grid =
array([[ 19,  39, -33, -22,  27, -45, -42, -34,  16,  14,  20,  38],
       [ 75,  77,  70, -19, -10, -36,   9,  50, -57, -36,   9, -37],
       [-54, -51, -18,  27, -79, -44,  58,   1, -18,  16,  -3,  66]])
grid[0,0] = 19
grid[2,5] = -44
grid[1,6] = 9
grid[1,1] = 77
grid[:, 4] = [27, -10, -79]
grid[2,6] = 58
grid[0] = [19, 39, -33, -22, 27, -45, -42, -34, 16, 14, 20, 38]
grid[1,0] = 75
grid[0,6] = -42
grid[2,8] = -18
grid[2,10] = -3
grid[0,10] = 20
grid[2,11] = 66
grid[2,3] = 27
grid[:, 2] = [-33, 70, -18]
grid[:, 10] = [20, 9, -3]
grid[2,4] = -79

A =
[[ -7 -74 -14 -10   4  -3   9 -13 -19  -6  -6  13  10  -4  -7  -4]
 [ -6  -2   2   0 -33  15  -7  -2 -14  -4   3  11  27  -3 -13   4]
 [  0  39  11   0  14  18  -5  12  22   5  -1  -7  -2   4 -12  -2]
 [  2  40  -5  -7 -15  -2   4   5  -5  24  -4  -9   6  -2  -3 -12]
 [  0   2  -4   1  12   0   0  11  -5  13  -1  10   0  -4  -7   0]
 [-20  12  -9  -4 -11   4  -6  -9   2   8  10  -7 -15  -3 -22  -4]]
Indices start at 0.
row 0 col 0 = -7
row 1 col 10 = 3
row 3 col 15 = -12
row 4 col 2 = -4
row 2 col 7 = 12
row 5 col 13 = -3
row 0 col 7 = -13
row 1 col 12 = 27
row 1 col 7 = -2
row 4 col 12 = 0
row 5 col 6 = -6
row 0 col 13 = -4
row 0 col 10 = -6
row 4 col 4 = 12
row 1 col 0 = -6
row 2 col 13 = 4
row 2 col 8 = 22
row 0 col 9 = -6
row 3 col 5 = -2
row 3 col 14 = -3
row 3 col 9 = 24
row 5 col 5 = 4
row 0 col 12 = 10
row 0 col 11 = 13
row 1 col 5 = 15
row 2 col 3 = 0
row 1 col 6 = -7
row 5 col 12 = -15
row 3 col 6 = 4
row 2 col 11 = -7
row 1 col 14 = -13
row 3 col 8 = -5
row 4 col 15 = 0

B = 2.717,14.862,-0.349,5.910,-5.818,-7.492,15.930,2.627,-11.465
B[0] -> 2.717
B[1] -> 14.862
B[6] -> 15.930
B[4] -> -5.818
B[5] -> -7.492

arr = [-22 -34  -9  13 -68  54  48]
arr[-7]	-22
arr[4]	-68
arr[-4]	13
arr[2]	-9

W = [[2074, 7204, 2587, 5101, 7695, 8043, 4120, 5054, 2885, 3029, 7484, 7656, 5911], [4123, 2796, 5706, 1676, 6590, 2219, 7637, 2119, 4642, 7573, 8842, 4436, 7240], [3089, 6858, 7348, 3898, 5584, 2917, 2003, 3587, 6807, 4216, 5291, 8595, 8010], [2656, 4376, 2452, 8525, 3353, 5230, 2153, 6396, 4951, 8845, 5780, 4201, 7149]]
Indices start at 0.
row 0 col 0	2074
row 1 col 1	2796
row 1 col 0	4123
row 0 col 5	8043
row 1 col 3	1676
row 1 col 5	2219
row 0 col 3	5101
row 0 col 4	7695
row 2 col 6	2003
row 0 col 9	3029
row 3 col 1	4376
row 2 col 8	6807
row 2 col 12	8010
row 1 col 11	4436
row 2 col 4	5584
row 1 col 4	6590
row 1 col 12	7240
row 3 col 8	4951
row 0 col 6	4120
row 1 col 7	2119
row 0 col 11	7656
row 3 col 6	2153
row 2 col 9	4216
row 1 col 10	8842
row 2 col 10	5291
row 3 col 10	5780
row 3 col 11	4201
row 3 col 9	8845
row 3 col 0	2656
row 3 col 3	8525
row 0 col 12	5911

M =
[[-10   3  -1 -23 -19   1  24  10 -12]
 [-18  20 -23  29   8  -5   1  15  35]
 [ -4  18   4  -5  26   3 -11  14  31]
 [ -2   3 -14  -4  22  -4  -5 -24  53]
 [ -5  -3  27   3  -6  -5  -1  20  76]
 [  0   1  -8   9 -10  -7  13  12 -22]
 [ -4 -65  26  14  28  -5  36  19 -35]
 [  8  34  11  10  27   8  -3  13 -30]
 [  2  26  11  -2  13   1  -2 -19 -59]
 [-12 -51 -26 -10  17  -1   0  -9 -23]
 [-16  27   3  16 -22 -18  28  27  52]]
M[0][0]: -10
M[3][5]: -4
M[6][6]: 36
M[:, 6]: [24, 1, -11, -5, -1, 13, 36, -3, -2, 0, 28]
M[6][5]: -5
M[3][1]: 3
M[9][0]: -12
M[2]: [-4, 18, 4, -5, 26, 3, -11, 14, 31]
M[8][2]: 11
M[3][8]: 53
M[2][1]: 18
M[0][1]: 3
M[8][5]: 1
M[5][7]: 12
M[4]: [-5, -3, 27, 3, -6, -5, -1, 20, 76]
M[6][3]: 14
M[10][6]: 28
M[7][7]: 13
M[9][1]: -51
M[4][0]: -5
M[3][0]: -2
M[5]: [0, 1, -8, 9, -10, -7, 13, 12, -22]
M[5][2]: -8
M[:, 3]: [-23, 29, -5, -4, 3, 9, 14, 10, -2, -10, 16]
M[7][8]: -30
M[9][8]: -23
M[0][5]: 1
M[:, 7]: [10, 15, 14, -24, 20, 12, 19, 13, -19, -9, 27]
M[7]: [8, 34, 11, 10, 27, 8, -3, 13, -30]
M[1][2]: -23
M[9][2]: -26
M[1][4]: 8
M[:, 5]: [1, -5, 3, -4, -5, -7, -5, 8, 1, -1, -18]
M[2][6]: -11
M[1][0]: -18
